In the table below, every row is followed by its label. The labels come from one hidden rule.
array([27, 34, 1, 4, -21, 25, -25, 11]) rj
array([-32, 33, 9, 30, 10, -24, -14, 8]) rj
array([-26, -11, 6, 9, -3, 1, 35, -11]) rj
array([-8, -31, -5, 6, 25, -31, 18, -12]) qt
array([33, -37, 5, -20, 54, 13, -52, 74]) qt
array([16, -6, 24, -52, 56, 17, -34, 31]) ds
array([35, 41, 26, 12, -7, 6, -12, -1]) rj
array([17, -5, -26, 7, 18, -31, -13, 42]) ds
array([-14, -28, -32, -16, 66, -23, -3, 3]) ds
array([22, 14, -17, -23, 19, -31, -32, 36]) rj
array([-26, 21, 19, 37, 11, -2, 9, -10]) rj
array([-69, 4, -32, 6, -12, -23, 37, -23]) rj
array([22, 26, -47, -8, -51, 24, -4, 3]) ds
array([8, 14, -13, 1, 6, 15, -24, 30]) ds
array([8, -60, 2, -67, 36, -23, 29, 4]) qt
array([3, -40, -12, 18, 29, 14, 1, 5]) qt
array([29, 38, -18, -16, -7, -4, -26, 50]) rj
array([6, -42, 90, 22, 0, -8, 49, -36]) qt
array([-12, 16, 5, -6, -17, -55, 34, -35]) qt
array([-32, 44, 22, 16, -3, -36, 27, 10]) rj
array([22, -32, 27, 5, 21, 6, 27, 10]) qt
array([-34, 25, -18, -15, 17, -10, -2, 2]) rj
array([20, -35, 109, 45, -15, 35, 35, -1]) qt
array([-23, 19, 36, 52, 2, 9, 11, -5]) rj
array([10, 42, 24, 4, -25, 22, 11, -18]) rj
array([-24, 74, 4, 17, -29, 24, -24, 2]) rj
array([-8, 3, 22, -16, -39, 16, -38, 27]) rj
array([5, -44, -20, 1, 48, -32, 25, 0]) qt
array([51, -9, 72, 18, -29, -24, -4, 2]) qt
array([21, -7, 2, -17, -31, 15, 14, -43]) qt
array([-2, 8, 7, -38, 24, 27, -29, 57]) ds
array([30, -64, 29, -39, 7, 16, 3, -5]) qt
array([3, -52, 23, 30, 51, -4, 15, -38]) qt
array([-30, 18, 46, 33, 20, 3, 5, 19]) rj
array([10, -53, 13, 11, 40, -8, 38, -4]) qt
array([-1, -20, 0, -7, -10, 11, 49, -63]) qt
array([55, 57, 19, -40, -30, 25, -69, 36]) rj
array([24, -25, 13, -32, -48, 39, 28, 76]) qt
array([-26, 34, -27, 22, -40, 15, -6, -17]) rj
array([-50, 4, 13, 31, -15, -39, 57, -47]) rj
array([-37, -13, 5, 21, -11, -12, 34, -40]) rj
array([-37, 90, 13, 74, -76, 48, 23, -30]) rj
array([37, -48, -32, -40, 47, 18, -39, 31]) qt
array([11, -44, 12, 21, -27, 3, 9, -24]) qt
array([-36, 56, -5, 16, -7, -3, -6, 40]) rj
array([-19, -39, -2, 12, 40, -7, 5, -4]) ds
array([21, 23, 21, 33, 19, 1, -32, 33]) ds
array([-48, 2, -70, -7, 15, -52, 14, -44]) ds
array([44, -38, 16, -32, 4, -2, 36, -67]) qt
array([12, 16, -56, 36, -24, 10, 19, -16]) rj
array([32, -3, -5, 7, -18, 46, -9, 0]) ds
array([64, -18, 4, -4, -73, 62, -10, -3]) qt
array([51, -7, 34, -8, 34, -1, -54, 21]) ds
array([45, 20, -26, 10, -26, 6, 5, -21]) qt
array([-14, -76, 8, -23, 29, 27, 30, -13]) qt
array([4, 5, 41, 7, -24, 5, -8, 5]) rj
array([12, 38, 54, 4, -34, 6, -16, 19]) rj
array([-32, -4, -3, -29, 92, 40, -39, 56]) qt
array([-38, -58, -5, 25, -6, -51, 42, -8]) qt
array([-2, -12, 47, 11, -34, 8, 42, -28]) ds
array([10, -31, -15, 4, 16, 3, -15, 22]) qt
array([-19, -60, 12, 11, 14, -17, 19, -10]) ds
array([34, -11, 44, 18, -23, -12, 23, -44]) qt
array([62, -49, 63, 9, -23, 33, 19, -38]) qt
array([-20, 19, -58, -2, 7, -18, -47, 16]) rj
array([-26, 57, 6, 7, -29, 25, -19, -13]) rj
array([-52, 61, -51, 40, -63, -15, 37, -28]) rj
array([10, -1, -41, -37, 7, 35, -45, 39]) ds
array([-57, 3, -69, -2, 38, -51, -5, 21]) rj
array([54, -50, 35, -32, 15, 23, 0, 20]) qt
array([-31, 8, 26, 51, -62, 12, 60, -26]) rj
array([-32, -59, -15, -26, 74, -36, -2, 20]) ds
array([-32, -4, 13, -9, -40, -8, 5, 14]) rj
array([44, -36, 70, -26, 11, 4, 21, -23]) qt
array([68, -9, 60, -60, 61, 37, -57, 9]) qt
array([13, 21, 7, 0, -16, 3, -57, -13]) rj
array([24, -9, -55, 19, 12, 1, -16, 21]) qt
array([16, -19, -30, -7, 12, 4, -12, 0]) ds
array([-29, 39, 0, -19, 27, 24, -22, 37]) rj
array([97, -18, 77, 21, -74, 24, 19, -29]) qt
array([10, 25, 26, -21, -57, -1, -27, -40]) ds
array([30, -11, 48, -30, -41, 36, 3, -24]) qt
array([7, -39, -1, -51, -10, -17, -14, -8]) qt
array([-36, 18, -24, 24, -8, -41, 41, -18]) rj
array([-46, 1, -46, -79, 24, 7, -7, 54]) rj
array([8, 24, 2, 10, 11, 9, -20, 1]) rj
array([14, 9, 7, -21, 16, -21, -19, 65]) rj
array([-11, 29, 7, 17, -6, -28, -2, -20]) rj
array([-5, 21, 16, 17, -44, 4, 12, -27]) rj
array([53, 13, 25, -21, -47, 31, -34, 16]) ds
array([-30, 56, 15, 22, -15, 10, 6, 34]) rj
array([21, -23, 17, -10, 17, 24, -27, 23]) qt
array([-55, 46, -20, 62, -73, 9, 23, -85]) rj
array([57, -37, 2, -34, 23, -23, -2, -25]) qt
array([16, -17, -9, -52, -36, 42, -28, -27]) qt
array([-12, 0, -62, 4, 5, 0, 37, 7]) ds
array([-23, -18, 27, 20, 13, 10, 28, -16]) rj
array([30, -29, -58, -62, 0, 38, -19, 68]) qt
array([33, 6, -30, 31, -30, -4, -4, -28]) ds
array([32, 31, -23, -35, -12, 37, -60, -22]) ds
array([-64, 30, -22, 51, -63, 14, 44, 0]) rj
array([-4, -14, 56, -31, 22, 4, -17, 6]) rj
array([-5, 41, 17, -10, 39, -7, -1, 7]) rj
array([17, 42, -42, -25, -28, 10, -30, -10]) rj
array([-68, 35, -59, 27, -19, -12, -22, 8]) rj
Here are more rows. What is the label of each one?
array([23, -19, 36, 46, -15, -2, 16, -36]) ~ qt
array([-1, 2, 9, 11, -27, 13, 13, -14]) ~ rj
array([4, -42, -20, -18, 21, -12, 5, 0]) ~ qt
array([42, 27, 40, -9, 47, 10, -88, 65]) ~ qt
array([-8, -1, 18, 32, -12, -6, 31, -30]) ~ rj
array([-38, -3, -8, 54, -53, -1, 50, -75]) ~ ds
array([-12, 6, -11, -1, 15, -26, 12, -11]) ~ rj
array([5, 30, -9, -31, 44, 23, -76, 61]) ~ ds
array([1, 2, 33, 10, 19, 10, -15, -11]) ~ rj
array([-30, -27, -57, -19, 4, -23, 21, 1]) ~ ds
array([-19, 36, -36, 61, -39, -36, 1, -54]) ~ rj
array([-39, 8, -19, 5, 23, -32, -23, 12]) ~ rj
array([-5, 31, -35, 13, -43, -16, -4, -19]) ~ rj
array([-24, -36, 5, -16, 77, -6, -8, 15]) ~ qt
array([-28, 26, -69, -43, 14, 11, -11, 14]) ~ rj
array([-14, 1, -71, -23, -5, -12, 36, -5]) ~ qt
array([-30, 61, -3, 29, -28, 12, -23, 8]) ~ rj
array([-43, 3, -17, 31, -40, -22, 18, 12]) ~ rj
array([-42, 50, -9, 66, -61, -20, 56, -39]) ~ rj
array([-6, 24, 16, 2, -21, -9, 0, -14]) ~ rj
array([-48, 75, 8, 37, -4, 13, -1, 24]) ~ rj
array([52, -43, 24, -46, -20, 25, -10, -8]) ~ qt
array([42, -18, 3, -36, 50, 7, -31, 17]) ~ ds
array([-16, -41, -25, -36, 52, -23, -4, 33]) ~ ds
array([-6, -68, -24, 18, -1, -32, 24, -48]) ~ qt
array([9, 19, 15, -35, 72, 7, -20, 42]) ~ ds
array([48, -62, 31, -35, 17, 20, 1, -15]) ~ qt
array([-37, -6, 5, 7, 7, -13, 51, -3]) ~ rj
array([-31, -19, -18, 50, -16, 6, 28, -8]) ~ ds
array([7, 0, -27, -1, 38, -25, -12, 5]) ~ ds
array([25, -15, 18, -45, 0, 31, -30, 13]) ~ ds
array([0, -43, 27, 49, 10, -36, 40, -3]) ~ qt
array([21, 22, -40, 3, -3, -22, 8, 3]) ~ ds
array([-63, 5, 32, 43, -15, -23, 38, -20]) ~ rj
array([-33, 46, 20, 40, 11, -7, -11, 6]) ~ rj
array([51, 40, 21, -1, -69, 66, -13, -27]) ~ qt
array([56, 6, -5, -59, -16, -6, -21, 9]) ~ qt
array([3, 2, 50, 14, -11, 25, 51, -21]) ~ rj
array([-29, 0, -91, -59, 6, -52, 5, -28]) ~ qt
array([-35, -42, 20, -21, 16, 3, -30, -19]) ~ rj
array([-6, 37, -38, 6, -8, -36, 20, 19]) ~ rj
array([-2, -19, -3, -1, 30, -15, -3, 15]) ~ ds
array([-25, -1, -43, -10, 62, -23, -5, 40]) ~ ds
array([37, 6, 9, 60, -23, 3, 12, -13]) ~ ds
A new table starts here. Its rows get labels from a new hidden rule, each label after its row.
array([30, -35, -34, -17, 36, 9, 16, 32]) Z787
array([-124, 84, 40, 48, -69, 15, -69, -36]) Z692
array([21, -12, 12, -12, -24, 3, -1, 30]) Z692
array([11, -10, 2, -24, -4, -4, 0, 24]) Z787
array([5, 24, -8, -3, 44, -22, 22, -13]) Z787
array([5, -9, -4, -12, -33, 22, -25, 30]) Z692
array([-1, 49, -16, 28, -11, -9, -42, -59]) Z63
array([1, -25, 5, -28, 27, 27, 30, 29]) Z463
array([51, 19, 19, 5, -22, -55, 6, -13]) Z787
array([18, -3, -8, 20, 44, -10, -15, -45]) Z63
array([46, 16, 19, 16, 16, -52, 5, -31]) Z787
array([1, -22, 12, -34, 18, 28, 13, 28]) Z463
array([-22, 19, 26, 28, -21, 14, -3, -14]) Z692
array([6, 40, 0, 31, 18, -51, -16, -66]) Z63
array([1, 61, 47, 27, -28, -36, 9, -36]) Z787
array([-13, -47, -40, 14, 4, -3, 12, 13]) Z787
array([20, -36, 5, -22, 6, 16, 30, 48]) Z463
array([-3, -22, -35, -25, -18, 14, 7, 26]) Z463
array([-4, -35, 35, 21, -24, 37, -20, 35]) Z692
array([1, 59, 0, 39, 14, -64, -9, -57]) Z63
array([-61, 51, 19, 29, -69, 7, -91, -30]) Z692
array([-15, 9, -21, 21, -47, -16, -39, -16]) Z692
array([-13, -8, -5, 3, -1, 13, 21, 24]) Z787
array([15, 14, -24, 2, 21, -5, 3, -56]) Z787
array([-53, 6, 1, 14, -23, -29, -23, -5]) Z692
array([17, -13, 18, -11, -16, 39, -4, 29]) Z63
array([3, -13, -10, -15, -11, 4, 1, 11]) Z787
array([-26, 20, -4, 37, -50, -17, -51, -25]) Z692
array([-1, -9, -3, -1, 10, -14, 8, 27]) Z787
array([5, 6, 6, -15, 25, 23, 11, 6]) Z463
array([-73, 62, 23, 13, -46, 22, -40, -19]) Z692
array([50, 16, 39, 4, 12, -27, 7, -49]) Z787
array([23, -26, -37, -21, 44, -16, 22, 4]) Z787
array([-30, 29, -13, 30, -56, -4, -32, -24]) Z692
array([10, -46, 11, -25, -11, 29, 17, 35]) Z463
array([22, 25, -20, -8, 21, -1, 2, -25]) Z787
array([17, -39, -4, -13, -7, 32, -19, 31]) Z63
array([9, 38, -13, 32, -18, 1, -36, -59]) Z692
array([-25, -3, 4, 14, -62, 8, -9, 6]) Z692
array([19, -41, -3, -17, 33, 3, 40, 26]) Z787
array([50, 27, 37, 11, -5, -42, 13, -42]) Z787
array([34, 22, 25, 0, 20, -31, 4, -42]) Z787
array([49, 7, 25, 0, 37, -41, 16, -40]) Z787
array([57, 40, 40, -5, -21, -51, 12, -30]) Z787
array([2, -42, -15, 8, -15, 5, 3, 15]) Z787
array([9, -2, 0, -1, -70, 8, -14, -3]) Z692
array([3, -41, -11, -41, 50, 27, 10, 32]) Z463
array([18, 29, 7, 31, -27, 14, -9, -26]) Z692
array([-1, 18, 5, 4, 9, -3, 2, -29]) Z787
array([32, -23, -14, -20, -2, 28, -21, -13]) Z63
array([-7, -7, -19, -38, 42, 7, 4, 25]) Z787
array([32, 20, 22, 13, -7, -46, 28, -26]) Z787
array([-5, 7, 10, -26, 34, 37, 18, 19]) Z463
array([-8, -6, -2, 8, 4, 28, 24, 31]) Z463
array([-19, 45, -34, -29, 37, 36, 81, 19]) Z463
array([0, -18, 7, -46, 37, -9, 33, 36]) Z787
array([14, -33, -20, -11, 71, -4, 24, 10]) Z787
array([14, -29, -4, -40, 33, 52, 36, 34]) Z463
array([-63, 41, 20, -10, -22, 24, -16, 5]) Z692
array([-69, 40, 11, 26, -39, -7, -19, -22]) Z692
array([-7, -15, -5, 0, -41, 6, -2, 18]) Z692
array([34, -30, 17, -28, 24, 39, 38, 30]) Z463
array([33, -44, 5, -36, 44, 5, 26, 58]) Z787
array([-23, 5, -22, -12, 8, 16, 0, 20]) Z463
array([39, -36, -4, -11, 3, 17, 18, 33]) Z463
array([-2, 70, -17, 42, -33, -32, -66, -56]) Z692
array([-18, -5, -8, 8, -44, 20, -29, 24]) Z692
array([41, -44, -43, -11, 36, -11, 28, -9]) Z787
array([-6, 33, -12, 27, 7, -58, -32, -35]) Z63
array([-71, 38, 13, 11, -38, 19, -50, -35]) Z692
array([-40, 46, 12, 41, -64, -10, -50, -37]) Z692
array([3, 26, -1, 32, 18, -58, -23, -62]) Z63
array([-9, -22, -5, -13, 28, 13, 8, 29]) Z787
array([15, -35, -9, -17, 12, 4, 14, 37]) Z787
array([31, 9, 10, 8, 7, -47, 14, -29]) Z787
array([28, -49, -28, -14, 28, 19, 37, 25]) Z463
array([0, -23, 11, -3, -8, 19, -4, 24]) Z63
array([-45, 30, -3, 13, -30, 3, -11, -34]) Z692
array([19, -14, -41, -39, 18, 13, 42, 11]) Z787
array([3, -29, -14, -19, 41, -8, 23, 12]) Z787
array([-43, -2, 9, 6, -31, 9, -1, 20]) Z692
array([33, -15, -29, -17, 20, 22, -6, 18]) Z63
array([3, 37, 5, 37, -22, -41, -9, -44]) Z692
array([-2, 17, 2, 6, 2, -17, 8, -31]) Z787
array([11, 13, -2, 25, 11, -38, -8, -36]) Z63
array([-20, -30, -6, 32, -60, -16, -14, -9]) Z692
array([14, -29, -19, -15, 31, 26, -13, 30]) Z63
array([-33, 9, 4, 0, -47, -14, -19, 7]) Z692
array([25, -16, -1, -4, 11, -5, -9, 23]) Z63
array([-4, -4, -26, -5, -20, 12, -16, -12]) Z692
array([22, -12, -16, -4, 4, 21, 14, 12]) Z463
array([-19, -39, -13, -7, -22, -28, -2, 10]) Z692
array([-75, 40, 14, 38, -38, -16, -42, -16]) Z692
array([-52, 22, 18, 12, -36, -5, -7, -9]) Z692
array([8, -31, 22, 16, -18, 16, 14, 36]) Z463
array([-10, 34, -3, 53, 38, -25, 16, -64]) Z787
array([5, 8, -4, -3, 3, 37, 19, 13]) Z463
array([-86, 54, 2, 35, -45, 20, -71, -32]) Z692
array([2, 21, -20, 25, -50, 1, -27, -14]) Z692
array([29, -12, -19, -9, 45, -18, -29, -11]) Z63
array([34, 2, -10, -1, -10, -41, 10, -17]) Z787
array([32, 29, 25, 21, 14, -53, 23, -35]) Z787
array([-13, -18, 6, -10, 15, 15, 6, 30]) Z463
Which column or columns does the hidden rule look at? Columns are counted from 0, in order:
4 5 6
Which label does each new row get?
array([-16, -7, 0, 20, -21, 21, -2, 37]) >> Z692
array([-4, -42, 31, 2, -13, 15, -13, 58]) >> Z63
array([-18, -16, 6, 9, -4, 25, 14, 41]) >> Z463
array([24, -21, -13, -35, 24, 12, 13, 21]) >> Z787
array([23, 15, -9, 21, 6, -22, -8, -52]) >> Z63
array([1, 17, -9, 23, 7, -28, 6, -34]) >> Z787
array([-8, -4, -22, 13, -34, -6, -18, 15]) >> Z692
array([8, -24, 0, -17, 10, 42, 50, 45]) >> Z463
array([-11, -8, 18, 9, -37, 28, 15, 17]) >> Z463
array([-4, 20, -3, 9, 29, -43, -3, -35]) >> Z63
array([-3, -38, 14, -26, 42, 60, 14, 63]) >> Z463
array([18, -28, -7, -13, -5, -2, -2, 21]) >> Z63
array([8, -21, 12, -50, 32, 39, 22, 29]) >> Z463
array([29, -21, -19, -48, 38, -1, 7, 32]) >> Z787
array([10, 9, 3, -31, 12, 40, 54, 39]) >> Z463
array([-3, -6, 4, 11, -28, -2, -3, 24]) >> Z692
array([-12, 7, -13, 1, -16, -10, 3, -5]) >> Z787
array([-11, -27, -4, -3, -16, -2, -1, 20]) >> Z63
array([-101, 70, 24, 17, -58, 13, -74, -30]) >> Z692
array([-101, 53, 10, 28, -35, -26, -33, -37]) >> Z692
array([-26, -10, 0, 4, -52, 0, -20, 3]) >> Z692
array([-109, 84, 33, 54, -90, 8, -127, -68]) >> Z692
array([38, -42, -4, -22, 32, 10, 39, 35]) >> Z787
array([15, -10, 8, 1, 5, -4, -18, -18]) >> Z63
array([13, -9, -2, -30, 13, 14, 50, 17]) >> Z463
array([-71, 84, 32, 43, -77, 22, -114, -57]) >> Z692
array([-15, -5, 16, -23, 38, 30, 22, 36]) >> Z463
array([13, 28, 1, 39, 7, -28, -22, -52]) >> Z63
array([37, -53, -14, -1, 35, -7, 29, 32]) >> Z787
array([-8, -13, 8, -26, 19, 13, 24, 22]) >> Z787
array([-23, -22, -13, 16, -53, 10, -3, 1]) >> Z692
array([39, -6, -2, -16, 64, 14, 26, -1]) >> Z463
array([-2, 30, -15, 43, 3, 5, 7, -44]) >> Z787
array([-13, -9, 27, -2, -16, 24, 4, 31]) >> Z463
array([27, -47, 0, -18, 36, 17, 35, 43]) >> Z463
array([-3, 37, -6, 38, -6, -44, -5, -42]) >> Z63
array([-34, 29, 9, 8, -14, 37, -21, -17]) >> Z63
array([-2, 10, -1, 35, 26, -75, -21, -57]) >> Z63
array([-44, 24, -6, 9, -24, -24, -1, -3]) >> Z692
array([-3, -9, 0, -49, 29, 38, 17, 42]) >> Z463
array([-27, 87, 17, 58, -57, -28, -73, -71]) >> Z692
A new table starts here. Its rows get labels from a new hidden rule, each label after its row.
array([-30, -2, -7, 38, -16, -6, -5, 3]) d
array([-37, 12, -80, 37, -24, -16, -39, -6]) e
array([79, 11, -11, -11, -48, 20, -23, -31]) e
array([34, -12, 2, 4, 20, -2, 13, -5]) d
array([-64, 34, -7, 38, -38, -27, -100, 88]) d
array([8, 34, -25, -22, 3, 14, -13, 12]) e
array([-12, 9, -21, 25, -8, -54, -21, -2]) e
array([-12, -17, 54, -22, 34, 17, 40, 32]) d
array([39, -50, 52, -38, 72, 54, 74, -19]) d
array([39, -44, 116, -100, 86, 16, 80, -17]) d
array([32, -2, -31, -12, -24, 17, -32, -21]) e
array([14, -8, -24, -51, 6, 39, -18, -10]) e
array([35, -40, 25, -21, 6, 35, 52, 60]) d
array([3, 10, -6, 26, -14, 8, -9, -2]) e
array([3, 8, -21, 42, -15, -66, 58, -39]) e
array([23, -39, 9, 8, 10, 28, 21, 14]) d
array([77, 49, -14, -92, -29, 32, -4, -95]) e
array([-38, 19, -16, 79, -37, -32, -37, 42]) d
array([-3, -7, 33, -1, 75, 34, -1, 20]) d
array([22, -44, 4, -18, 7, -36, -39, 1]) d
array([-2, -11, -15, 11, -18, -27, 9, 16]) d
array([-42, 22, 17, 20, 12, -39, 23, 35]) d
array([49, -66, 60, -56, 84, 28, 44, 1]) d
array([-4, -9, 8, 2, -18, -62, -46, 19]) d
array([45, -10, -4, -55, 51, 45, -8, -67]) e
array([5, -28, 59, -80, 42, 52, 73, -9]) d
array([9, 12, 19, -9, 41, 9, 3, -5]) e
array([23, -11, 76, -48, 109, 42, 72, -64]) e
array([19, 3, -15, -6, -6, 22, -28, -3]) e
array([-48, 30, 7, 8, -6, 6, 24, 14]) e
array([-1, 8, -12, 31, -31, -39, -43, 16]) d
array([36, 68, -2, -28, -6, 15, -18, -28]) e
array([19, 33, 17, 21, -40, -49, 38, 4]) e
array([65, 18, -3, -26, 4, 42, 6, -48]) e
array([33, 15, 1, 2, -14, -19, 17, -19]) e
array([-61, 21, -42, 78, -60, 13, -9, 7]) e
array([-25, 31, 3, 15, -21, -10, -1, -1]) e
array([-46, 19, -25, 38, -20, -62, -65, 45]) d
array([-12, -28, 2, 10, 9, 27, 9, 22]) d
array([-69, 15, -2, 10, 9, 16, -11, -15]) e
array([3, -9, -36, -7, -18, 6, 24, -13]) e
array([-7, -11, 6, 16, 12, 19, 17, 47]) d
array([6, -9, 17, -37, 8, 26, 33, 3]) d
array([-43, -38, 3, 3, 8, 14, -12, 12]) d
array([22, -68, 28, -33, 42, -7, -1, 0]) d
array([-61, 55, -12, 16, 27, -17, -13, 3]) e
array([-19, 59, -35, 57, -37, -22, 9, -17]) e
array([-4, -9, -5, 20, -24, -18, 45, 1]) d
array([-49, -4, -27, 29, 3, -74, -3, -29]) e
array([15, 25, 25, 0, 2, 21, 20, -10]) e
array([-7, 10, -37, 37, -38, -12, -53, 29]) d
array([65, 45, -20, 5, -4, 15, -12, -34]) e
array([-44, 1, 6, 12, -13, -49, -77, 53]) d
array([-2, 22, 15, 10, -39, -27, 29, -15]) e
array([-24, 12, 7, -17, 3, -25, -25, 29]) d
array([-24, -2, 13, 27, 28, -31, 45, 12]) d
array([14, -86, -38, -36, 15, 18, -2, 7]) d
array([-4, 7, 5, 16, -19, 11, 22, 16]) d
array([-38, 31, -11, 56, -43, -2, -11, 8]) e
array([-3, -30, 9, -8, 1, -7, -6, 12]) d
array([-3, 9, 14, 0, -14, 14, -16, 18]) d
array([-6, -37, 4, 50, -19, 2, -27, 93]) d
array([4, -10, -28, -40, 27, 43, -11, 3]) d
array([-14, -17, -33, 19, -1, 15, 4, -10]) d
array([-20, 5, -1, 18, 9, -13, 22, -4]) e
array([-3, -25, 41, 7, 7, -10, 6, -9]) d
array([52, 32, 2, 18, -36, -55, 38, -38]) e
array([7, 47, -34, 20, 7, -52, -30, 12]) e
array([6, -37, -23, 12, -12, -34, 2, -12]) d
array([14, 16, -1, 6, -22, -49, 9, -43]) e
array([-12, -15, -35, 30, -16, -41, -28, -32]) e
array([91, 26, -16, -47, -17, 42, 21, -94]) e
array([1, 30, -38, 24, -51, 9, -14, 11]) e
array([-21, -10, 55, -17, -14, -19, 20, 25]) d
array([72, 1, -28, -55, -27, 6, -4, -81]) e
array([-31, -29, -20, -1, -21, 5, 0, 47]) d
array([-46, 29, -13, 38, -4, -55, -10, 74]) d
array([23, -2, 35, 24, 16, 20, -7, 15]) d
array([37, 13, -3, -21, -34, 15, 6, -32]) e
array([-18, -35, 14, 19, -7, 41, 5, 93]) d
array([0, -17, 13, -1, -21, -1, -21, 8]) d
array([44, -20, -10, 5, 46, 19, -5, -34]) e
array([13, -38, -11, -35, 0, 0, -4, 10]) d
array([-27, -35, -33, 68, -30, -39, -38, 44]) d
array([-36, 39, -34, 35, -25, -7, -60, 9]) e
array([62, -56, -41, -9, -9, 8, -13, -18]) d
array([-17, 3, 33, -26, 44, 18, -21, -10]) e
array([29, -6, -20, 16, -15, -36, -17, -22]) e
array([6, 14, 37, 16, -9, 29, 46, 51]) d
array([-22, -15, 29, -15, 4, 2, 59, 11]) d
array([23, -14, -20, -45, 15, 22, -50, -13]) d
array([-27, -68, 41, -29, 38, 0, 80, 25]) d
array([-12, -21, 4, 15, 3, -20, -61, -8]) d
array([-58, 2, -32, 53, -30, -33, 20, 19]) d
array([-6, 25, 47, -2, 19, 24, 16, 3]) e
array([15, 3, 30, -43, 73, 27, -17, 6]) d
array([-30, 46, -27, 32, -11, -40, -63, 30]) e
array([1, -27, 43, -14, 41, 14, 39, 4]) d
array([5, 1, -13, 20, -61, -1, -7, 34]) d
array([13, -22, -54, 8, 9, -45, -43, -42]) e
array([23, 51, -12, -33, -45, -16, -22, -20]) e
array([-10, -13, -17, 15, 21, 9, -27, 7]) d
array([13, 16, 6, 5, -5, 11, -17, 6]) e
array([-11, -15, 42, 19, 30, 21, 37, 13]) d
array([-30, 17, 1, 12, 7, -22, 12, -3]) e
array([31, 5, -2, -3, -15, 30, 31, -18]) e
array([19, 54, -26, -19, -21, 36, 23, -62]) e
array([-1, 47, -16, -10, -22, 6, 0, -31]) e
Which column or columns does the hidden rule look at? Columns are counted from 0, in order:
1 7
Here are more rows. What is the label of each one?
array([34, 28, 37, -14, 79, 28, 5, -36]) ~ e
array([5, 18, 15, 8, 25, 18, 9, -6]) ~ e
array([-28, -59, -40, 6, -36, -24, -38, 74]) ~ d
array([-35, 19, -3, 48, -23, 7, -19, 30]) ~ d
array([3, -21, 27, -15, -6, 19, 23, 15]) ~ d
array([0, -31, 3, -33, 9, 26, 64, 40]) ~ d
array([29, -34, -9, -7, 2, -22, -41, -14]) ~ d
array([48, 14, -13, -22, -30, 36, -5, -25]) ~ e
array([-23, 0, 6, 4, 14, 3, -7, 22]) ~ d
array([-49, -2, -11, 25, -46, -31, -25, 60]) ~ d
array([-2, 28, -66, -4, -13, 6, -16, -23]) ~ e
array([28, -10, 65, -38, 49, 22, 59, -5]) ~ d
array([12, -26, -29, -26, -41, 34, -24, -9]) ~ d
array([-48, 3, 16, 10, -14, -30, 10, 31]) ~ d
array([-12, 33, -5, 14, 20, -46, 6, -24]) ~ e
array([40, -63, -39, -26, -8, 18, -41, -68]) ~ d
array([41, -73, -32, -32, -15, 19, -40, -48]) ~ d
array([31, 11, -20, -37, -39, 16, -33, -9]) ~ e
array([-10, -54, 53, -26, 80, -11, 37, 13]) ~ d
array([19, 15, 0, -14, -34, -9, -2, -9]) ~ e
array([-22, -19, 16, 28, 25, -32, -63, 15]) ~ d
array([-21, 2, 14, -27, 17, 40, 32, -5]) ~ e
array([2, -29, -7, 16, -5, -1, -1, -10]) ~ d
array([-3, -6, -35, 39, -29, 21, -9, -10]) ~ e
array([27, 52, -9, -55, 5, 36, 16, -62]) ~ e
array([2, 16, 20, 0, 1, 16, -7, 8]) ~ e
array([-59, -1, -42, 43, -34, -5, -46, 33]) ~ d
array([-15, 43, -25, 16, -66, -37, 41, 5]) ~ e
array([-10, 0, 30, 14, 11, 11, -10, 42]) ~ d
array([1, 22, -8, -7, 13, -28, -3, 2]) ~ e
array([6, -9, 18, 4, 24, 4, 9, 30]) ~ d
array([-23, 46, -6, 12, 4, 2, -4, -21]) ~ e
array([-71, -12, 24, 42, 33, 18, -8, 31]) ~ d
array([58, -23, 92, -80, 98, 49, 86, -17]) ~ d
array([-28, 17, 9, -3, -35, 10, -32, 7]) ~ e
array([-47, -11, -11, 47, -49, -40, -33, 25]) ~ d
array([-27, -16, 17, 13, 12, 19, 33, 43]) ~ d
array([25, 3, 29, -19, 47, 31, -9, -21]) ~ e
array([31, 24, -36, 43, -40, -30, -69, -14]) ~ e
array([41, -16, 53, -32, 61, 41, 43, -47]) ~ e
array([6, 1, 49, -17, 37, 1, 26, -3]) ~ e
array([-19, -5, -38, -8, -10, 3, -35, 12]) ~ d
array([-31, -69, 34, -18, -7, -17, 7, 80]) ~ d
array([22, -65, -14, 16, -13, 17, 15, 48]) ~ d
array([-38, -13, -2, -7, -17, 29, 15, 20]) ~ d
array([-32, 31, -32, 29, -41, -25, -1, -6]) ~ e
array([-36, 10, 10, 2, 4, -1, -22, -4]) ~ e
array([-21, 23, -22, 19, -14, -5, -3, 0]) ~ e
array([1, 12, 62, -73, 38, 13, 6, -3]) ~ e
array([-26, 1, 18, 7, 9, 32, -21, -29]) ~ e
array([-46, 48, -16, 40, -35, -25, 10, -7]) ~ e
